In the data rows, zero lies at 4.5, halfway between 4 and 5.
Here is a table of points, one per row:
[6 4 4 5 2 6 5 5 5 2 6 2 4 4 5 6 6 4 3 5 3 5 6 4 4 7 5 6 6 0 5 6]
[2 6 4 4 5 6 4 5 5 5 5 6 6 2 4 4 4 3 4 6 4 2 4 8 1 4 6 4 4 5 1 6]
[7 5 7 4 5 7 3 5 0 4 3 4 4 3 4 2 6 3 5 5 4 6 6 4 5 5 5 2 5 1 5 2]
[8 7 4 6 6 7 9 4 5 6 5 2 1 4 3 5 7 4 4 3 6 8 4 5 6 4 1 7 5 4 6 8]
[3 5 5 5 4 6 6 3 4 3 8 3 6 5 1 1 4 5 5 3 6 3 2 4 4 4 5 3 5 6 3 4]
[7 4 5 1 4 3 6 7 4 5 4 5 4 3 7 5 7 1 7 4 6 2 3 6 6 4 4 8 5 5 5 6]
[6 4 2 5 6 4 4 5 4 6 3 6 3 5 3 5 3 5 8 4 2 4 2 3 4 5 5 3 7 6 4 7]
[6 5 4 3 3 4 3 5 5 5 1 6 6 0 6 3 6 4 5 3 6 8 5 6 5 3 4 3 8 0 5 4]
[3 5 3 5 4 7 4 2 5 0 6 6 4 6 8 6 8 7 3 3 4 4 5 3 5 4 7 5 6 7 5 2]
[1 7 7 4 6 3 4 4 1 6 3 7 4 6 2 1 1 5 1 1 2 9 3 6 4 5 6 7 6 2 4 2]
[4 5 5 3 4 5 3 7 5 3 2 4 4 5 5 6 4 7 4 3 5 4 2 4 6 5 3 5 4 4 7 5]
[7 4 5 3 5 8 6 4 6 5 3 5 4 3 2 4 3 4 6 3 3 3 5 2 3 5 4 5 6 5 4 3]
[3 4 5 4 6 3 6 7 4 5 5 5 2 5 3 4 6 3 5 6 5 5 2 7 3 6 5 5 1 5 3 5]
[9 4 5 4 2 3 4 4 5 5 6 3 5 6 4 6 5 5 5 4 4 5 2 9 1 8 7 3 8 5 4 4]
[5 4 6 3 6 4 4 3 5 4 4 2 7 6 6 3 4 2 5 9 1 6 5 4 5 5 3 3 5 1 3 6]
[1 3 4 6 6 4 5 4 7 2 6 6 2 5 5 4 5 5 7 3 5 4 5 5 4 5 3 7 4 3 5 6]
[7 5 4 5 4 6 6 4 6 7 2 4 6 5 6 6 6 4 5 3 3 3 4 4 3 3 5 1 6 5 5 7]
[3 1 3 4 2 4 7 5 4 4 4 4 3 2 3 4 6 4 3 6 2 4 4 6 5 4 4 3 6 4 5 3]
[6 4 3 4 5 4 6 5 5 7 4 5 4 4 5 4 5 3 4 5 6 5 5 7 4 4 6 5 4 6 5 4]
[5 5 3 4 3 5 4 6 5 5 4 5 7 4 3 7 6 6 4 6 6 3 5 7 3 5 6 4 5 5 6 2]
[2 7 2 1 2 3 5 4 1 9 8 6 7 7 5 5 1 3 6 3 6 4 9 6 4 6 2 4 5 5 7 1]
[6 4 5 6 3 6 5 3 2 5 3 4 3 5 4 8 4 4 4 4 3 7 5 2 3 8 4 3 2 7 5 3]
[4 4 6 3 4 6 4 4 4 5 5 2 5 7 5 3 4 3 5 7 4 2 2 6 4 7 8 3 3 5 6 7]
[4 4 3 5 6 7 5 2 4 5 4 3 5 2 2 5 3 6 4 2 6 6 5 6 6 4 5 3 1 5 6 3]
[3 4 5 4 1 4 4 5 5 0 1 6 4 5 0 7 5 3 3 6 2 5 3 5 4 3 3 7 6 6 6 1]
[5 7 7 2 6 3 5 7 2 5 5 5 3 5 5 5 6 7 4 5 6 4 7 0 3 4 3 2 4 7 6 4]
[2 4 6 5 3 7 6 8 5 5 3 2 5 5 4 5 6 2 5 5 5 3 5 9 6 0 5 6 5 3 3 6]
[5 7 6 4 4 3 4 3 4 5 6 2 0 4 3 3 7 3 3 2 3 3 5 4 7 3 6 5 6 7 7 8]
[4 5 3 3 4 4 4 3 4 6 3 4 1 7 5 6 4 7 5 9 5 2 5 5 5 9 7 4 5 7 4 2]
[5 4 5 8 5 4 4 5 6 1 6 4 6 7 4 7 3 4 4 4 4 5 6 7 7 8 5 5 5 0 2 4]
[4 5 7 6 4 1 4 5 5 5 3 0 7 2 3 2 2 6 5 5 4 3 9 2 5 8 3 6 4 5 4 3]
[3 7 6 2 6 7 4 4 4 4 3 5 4 4 4 7 3 4 6 6 5 3 2 6 6 4 7 4 2 6 6 6]
[6 2 4 6 3 6 6 5 6 6 5 7 7 4 6 4 4 6 4 4 5 4 7 6 6 5 7 4 2 1 7 4]
[4 4 3 0 4 3 5 2 5 0 3 5 3 8 7 3 2 5 6 6 7 8 7 5 4 8 6 2 6 5 5 8]
[2 3 5 4 7 6 1 6 5 4 4 7 4 7 4 2 5 4 4 3 6 2 6 7 2 1 4 3 4 6 6 8]
[7 4 5 3 7 5 4 6 8 4 8 3 6 7 4 4 5 5 4 4 3 4 5 5 3 5 7 6 5 4 7 5]
[1 4 8 0 6 6 3 7 8 4 6 6 6 4 6 2 4 5 5 1 4 6 4 5 8 4 4 3 6 6 5 4]
[4 5 4 7 5 2 4 4 2 4 3 6 9 6 4 7 4 9 5 3 4 4 3 8 5 6 0 7 5 4 4 5]
[6 4 5 6 3 3 4 1 3 2 5 7 5 1 5 4 2 4 4 2 3 6 7 6 6 5 5 6 7 4 3 7]
[2 4 4 5 6 6 5 1 6 3 5 4 6 5 4 4 4 5 3 3 7 1 4 3 5 4 4 5 1 3 0 4]
[5 4 5 6 6 6 3 3 2 3 8 3 4 3 7 4 6 5 6 5 3 7 5 4 4 3 3 5 5 5 4 2]
[4 3 4 3 4 5 4 3 3 4 4 8 4 2 3 7 4 4 3 6 2 5 2 5 5 4 3 5 5 6 4 6]
[1 7 4 2 1 4 5 5 2 5 5 6 7 4 6 4 2 3 6 3 5 3 7 3 4 7 1 4 6 5 5 7]
[5 6 5 4 3 5 1 1 2 3 6 4 5 2 2 3 4 4 4 5 6 4 3 2 7 3 8 6 6 3 4 6]
[7 4 4 6 5 3 4 6 4 5 3 7 2 8 5 7 3 4 5 3 6 4 5 5 6 4 5 5 3 7 4 3]
[2 6 2 8 6 3 4 5 6 1 3 4 7 9 5 3 4 6 4 4 4 5 3 5 4 9 3 6 4 4 2 6]
[4 6 4 6 9 3 7 5 3 6 4 3 2 5 6 6 7 5 1 3 3 4 6 6 3 6 4 4 4 6 6 2]
[5 7 4 7 4 4 4 3 5 6 4 9 5 6 4 5 7 3 7 6 6 5 2 4 4 4 5 4 5 3 5 6]
[6 2 7 5 1 4 3 5 5 5 8 4 5 1 7 4 3 4 8 5 6 7 2 4 1 4 4 5 4 6 4 6]
[2 6 5 9 5 6 5 5 8 7 3 4 8 4 3 5 4 4 5 5 6 6 3 4 3 7 5 5 4 6 6 6]
[3 5 1 8 7 5 6 7 2 5 5 7 6 1 3 4 6 5 4 4 5 5 6 4 4 6 4 5 4 3 4 5]
[5 4 2 7 3 3 5 8 4 5 5 4 4 6 5 6 5 5 5 5 3 8 5 1 3 3 7 2 4 7 4 6]
[5 4 6 7 4 5 6 5 8 4 5 4 4 5 5 4 4 4 6 7 3 3 8 3 4 5 6 7 3 7 6 8]
[5 5 9 4 3 4 6 2 8 6 5 4 4 4 3 7 6 9 4 5 4 5 4 4 3 1 7 4 5 4 3 4]
[4 3 6 5 2 5 1 7 0 8 1 5 3 5 4 5 9 3 7 4 8 5 3 2 6 3 6 5 4 2 4 3]
[5 2 4 4 6 4 4 4 4 4 7 6 5 4 5 6 6 5 4 6 5 5 4 5 6 5 4 5 3 5 3 4]
[0 2 7 3 5 4 6 2 0 8 7 5 3 7 6 8 2 2 3 0 3 1 6 4 2 6 5 7 7 2 5 7]
[7 4 5 1 6 3 3 5 5 4 5 6 3 5 5 4 5 2 6 2 4 4 3 4 4 5 3 3 4 5 2 4]
[5 5 2 3 5 8 4 4 4 4 5 6 4 4 4 6 5 3 3 4 3 6 5 2 6 5 2 6 5 6 3 1]
[4 4 7 5 6 2 5 2 6 3 5 5 5 5 5 5 5 4 5 4 5 5 4 5 3 1 2 6 4 5 4 6]
[2 2 5 5 5 4 0 3 6 7 1 5 3 6 6 4 4 3 7 3 4 6 4 3 3 1 4 2 6 3 7 1]
[6 4 6 3 6 2 6 4 7 5 6 5 2 7 4 3 5 6 4 8 4 5 4 3 5 7 5 6 3 4 5 5]
[5 6 2 5 4 5 5 5 8 3 5 2 3 5 2 4 7 6 5 5 4 5 6 3 4 5 3 3 5 6 3 6]
[4 5 3 3 6 6 3 4 2 5 3 1 7 4 5 5 7 5 3 5 4 5 7 5 4 5 5 4 4 4 5 5]
[4 3 6 6 2 6 3 5 5 5 6 5 5 3 6 5 7 3 7 2 0 5 5 4 8 7 3 5 3 5 3 2]
[7 7 4 3 4 5 8 3 6 3 4 6 5 6 7 1 3 3 6 7 7 3 9 5 6 2 4 3 4 6 4 0]
[6 3 1 6 8 2 8 0 2 5 5 4 4 3 3 4 7 3 7 5 4 4 4 3 6 4 2 6 3 3 5 7]
[4 1 3 7 7 5 2 5 4 8 3 3 2 4 7 5 3 8 4 4 6 5 5 7 5 7 6 6 5 6 4 3]
[4 7 3 8 4 4 5 2 6 3 1 4 8 1 6 5 4 4 6 5 5 6 5 7 3 2 5 3 3 5 4 6]
[6 5 3 6 2 1 2 5 4 5 5 4 4 4 4 8 3 3 7 7 4 7 3 2 4 1 7 5 4 3 5 5]
[2 7 3 4 3 7 3 3 6 7 3 4 5 6 6 5 4 7 4 6 5 1 2 4 3 5 8 4 3 5 6 7]
[7 5 5 2 6 4 4 4 5 2 4 6 8 7 5 5 6 5 2 5 4 3 5 3 6 2 7 5 3 2 3 6]
[5 3 5 3 4 4 3 6 7 6 5 4 4 6 4 4 0 5 0 8 6 5 4 7 5 4 2 5 6 4 5 4]
[9 6 6 8 0 7 9 6 5 5 8 2 6 8 4 2 6 9 7 8 3 3 9 7 8 4 0 6 4 5 4 2]
[5 1 3 2 4 4 5 2 4 6 6 2 3 3 3 7 5 5 3 6 4 5 6 6 5 6 5 2 3 6 5 5]
[5 3 4 5 3 7 6 6 2 3 9 3 2 5 6 4 7 4 5 6 5 5 2 3 5 4 5 3 5 7 9 0]
[4 4 2 5 2 4 5 6 4 5 5 3 5 6 5 4 5 5 5 1 1 4 3 3 5 3 5 6 2 6 4 2]
[4 5 5 5 3 7 6 4 7 3 4 5 5 3 2 7 2 7 5 3 3 3 1 4 4 4 6 4 2 3 4 2]
[7 4 6 6 6 8 3 7 2 3 4 3 5 5 3 3 6 4 3 3 6 4 5 2 5 6 4 6 6 2 4 0]
[4 3 5 5 7 7 6 7 7 5 7 5 4 3 8 5 2 3 2 4 5 6 3 4 5 2 3 5 4 4 4 5]
[5 3 5 5 5 1 4 2 5 3 3 5 6 5 6 5 3 2 3 5 6 5 5 5 4 4 5 0 4 1 4 4]
[2 8 5 5 3 4 8 6 4 6 4 6 5 4 6 3 3 4 4 3 4 4 6 7 6 4 5 5 5 6 4 5]
[5 4 6 5 6 3 4 6 1 4 3 1 3 1 6 4 5 8 8 5 3 2 5 3 2 2 5 6 8 3 5 3]
[6 5 5 4 7 3 7 7 4 4 6 3 1 3 6 7 5 5 4 4 5 4 4 2 2 6 2 1 4 4 5 6]
[5 3 0 5 3 5 2 5 4 6 3 5 4 5 6 2 4 7 2 3 5 3 7 4 1 3 4 6 2 4 5 8]
[3 8 2 3 4 2 5 2 4 2 5 6 3 5 4 6 5 2 4 6 4 5 2 6 8 4 6 3 7 0 5 4]
[7 6 4 3 4 1 0 5 7 1 5 0 6 4 4 4 2 5 3 3 6 4 3 3 3 6 2 6 5 3 5 3]
[3 4 3 6 6 4 3 6 4 6 5 5 4 5 4 5 4 4 4 6 9 3 3 3 8 4 3 2 7 6 4 6]
Along one direction, these points spread out more than along any other. For each point below, how far along it does it lie, from 0 to 99? 50 is the average, and the first point above lies past it. One standard deviation of the points above along it is 16.
[4 3 5 4 3 3 4 5 5 5 4 5 2 5 5 2 7 6 3 4 3 4 3 7 5 0 1 2 2 4 4 5] 49
[4 6 4 2 8 4 4 4 7 5 6 5 3 7 2 5 5 5 8 5 5 7 6 5 4 2 7 5 6 5 3 7] 40
[7 4 0 9 5 1 5 3 4 4 4 2 5 4 4 5 4 3 5 5 4 3 5 5 5 3 4 1 9 7 5 6] 55
[3 5 4 5 4 5 2 7 3 3 6 5 3 2 4 4 3 6 6 7 4 4 5 5 3 4 6 3 3 4 3 3] 50
[4 3 3 3 4 6 4 6 5 2 2 7 7 4 3 2 2 2 5 9 6 6 7 3 7 5 5 7 3 5 4 6] 41
[1 2 6 5 6 4 4 5 5 4 6 7 9 3 5 3 6 4 6 4 5 3 3 4 5 4 4 6 4 4 8 0] 44
[6 3 5 1 7 4 8 7 5 6 4 6 6 5 5 4 5 5 2 3 4 7 2 3 4 3 5 5 6 5 4 3] 50
[2 3 4 6 5 4 8 6 0 6 3 4 6 4 4 7 6 4 4 4 6 6 6 3 5 4 7 5 4 6 2 4] 53
[5 7 6 4 6 5 4 5 6 3 7 3 2 5 5 5 4 5 6 4 3 5 3 2 4 2 4 5 5 4 3 4] 59
[4 7 7 5 4 1 5 3 5 6 5 5 6 3 4 1 7 5 4 5 6 5 6 4 4 8 6 5 2 6 7 5] 54
[5 5 7 7 5 4 1 6 3 4 4 4 8 5 4 6 2 4 3 5 5 5 3 4 6 5 3 4 4 7 6 6] 42
[7 5 6 6 4 4 4 4 7 6 4 5 4 4 5 5 5 4 2 5 6 6 2 3 5 6 0 6 5 4 5 5] 56
[6 2 6 5 3 5 5 4 6 5 1 4 3 8 5 3 4 3 6 4 6 5 3 6 3 6 5 6 5 6 2 5] 46
[5 8 2 6 2 5 5 4 6 6 2 6 5 0 7 2 5 3 2 2 3 4 4 6 4 8 6 5 5 5 1 4] 41
